Here are some points:
(-0.23 0.20 0.43 3.61 -0.77 3.60 -0.36 -0.76 0.68)
(1.38 0.59 -0.10 -0.18 -0.73 -0.94 -0.12 -1.19 0.44)
(-1.07 -0.95 -0.31 -2.67 1.55 -1.66 0.49 2.03 -1.05)
(0.57 0.54 0.10 1.57 -0.72 -0.02 -0.30 -0.94 0.53)
(0.71 0.42 0.10 1.51 -0.75 0.75 -0.22 -1.07 0.48)
(0.58 0.40 0.10 1.31 -0.80 1.50 -0.25 -0.96 0.64)
(1.04 0.29 0.12 0.50 -0.83 0.93 -0.18 -1.08 0.46)
(1.52 0.51 -0.03 0.05 -0.85 -0.94 -0.07 -1.29 0.32)
(-1.17 -1.09 -0.30 -3.03 1.68 -1.13 0.29 1.95 -1.25)
(1.20 0.45 0.06 0.46 -0.83 -0.19 -0.08 -1.13 0.46)
(0.19 0.44 0.15 3.08 -0.63 1.54 -0.35 -0.86 0.45)
(1.14 0.44 0.06 0.59 -0.86 0.39 -0.16 -1.20 0.54)
(0.54 0.50 0.03 2.05 -0.84 0.44 -0.32 -0.97 0.56)
(-0.23 0.42 0.12 4.27 -0.72 1.45 -0.31 -0.60 0.57)
(0.62 0.46 0.17 1.39 -0.88 1.23 -0.30 -1.07 0.58)
(1.11 0.50 -0.05 0.29 -0.74 -0.32 -0.11 -1.05 0.52)
(1.33 0.52 0.10 -0.35 -0.76 0.53 -0.10 -1.27 0.44)
(1.56 0.49 -0.03 -1.25 -0.81 -0.59 -0.14 -1.34 0.42)
(-0.16 0.35 0.28 3.93 -0.77 2.79 -0.28 -0.68 0.59)
(0.46 0.45 0.17 2.34 -0.75 1.28 -0.31 -0.93 0.60)
(-0.99 -1.11 -0.36 -2.64 1.44 -1.91 0.84 2.47 -0.93)
17 more points follow, each with its number after it:
(-0.94 -1.27 -0.27 -2.75 1.80 -0.68 0.47 2.28 -1.09) 0
(-0.96 -1.19 -0.32 -3.20 1.67 -1.67 0.79 2.52 -1.06) 1
(-0.04 0.37 0.26 3.22 -0.72 2.24 -0.38 -0.83 0.71) 2
(0.10 0.13 0.45 2.62 -0.74 3.92 -0.33 -0.82 0.62) 3
(-1.38 -0.73 -0.24 -3.12 1.29 -2.62 0.68 2.00 -1.02) 4
(-1.33 -0.70 -0.23 -3.09 1.45 -2.36 0.63 1.95 -0.96) 5
(0.46 0.36 0.23 1.73 -0.78 0.88 -0.22 -1.08 0.46) 6
(-1.23 -0.91 -0.21 -3.04 1.59 -1.62 0.27 1.88 -1.20) 7
(-1.15 -0.88 -0.26 -2.77 1.48 -2.11 0.77 2.26 -1.06) 8
(0.44 0.33 0.20 1.70 -0.74 1.30 -0.21 -0.97 0.58) 9
(-1.65 -0.42 -0.19 -3.27 1.22 -2.63 0.34 1.40 -0.96) 10
(1.87 0.62 -0.13 -1.96 -0.80 -1.09 -0.02 -1.44 0.36) 11
(1.09 0.61 0.11 0.56 -0.84 0.34 -0.29 -1.17 0.57) 12
(-1.14 -1.01 -0.28 -2.94 1.57 -1.81 0.57 2.07 -1.08) 13
(-1.47 -0.70 -0.28 -3.13 1.43 -1.52 0.30 1.70 -1.13) 14
(1.17 0.39 0.09 -0.23 -0.80 1.53 -0.22 -1.28 0.47) 15
(-1.24 -0.93 -0.22 -3.26 1.48 -1.87 0.51 1.90 -1.12) 16
Which of these numbered points is nearest to each point below, looking only along the 2 directions in which the first points spread most? Its number follows each.
(0.44 0.48 0.03 2.51 -0.73 0.33 -0.31 -0.89 0.54) > 9
(-2.02 0.02 -0.20 -3.66 1.10 -3.52 0.09 0.86 -1.12) > 10
(0.70 0.41 0.16 1.74 -0.72 1.44 -0.26 -0.93 0.56) > 9
(0.18 0.29 0.33 2.84 -0.80 2.27 -0.31 -0.86 0.59) > 2
(-0.11 0.37 0.29 3.46 -0.63 2.58 -0.39 -0.75 0.59) > 3
(0.15 0.47 0.16 2.32 -0.79 0.88 -0.33 -0.76 0.66) > 9
(-1.16 -0.79 -0.34 -2.60 1.50 -2.79 0.87 2.26 -0.92) > 16
(-1.34 -0.65 -0.20 -3.43 1.37 -2.11 0.51 1.95 -1.04) > 4
(-0.40 0.19 0.43 3.77 -0.77 3.17 -0.35 -0.75 0.65) > 3
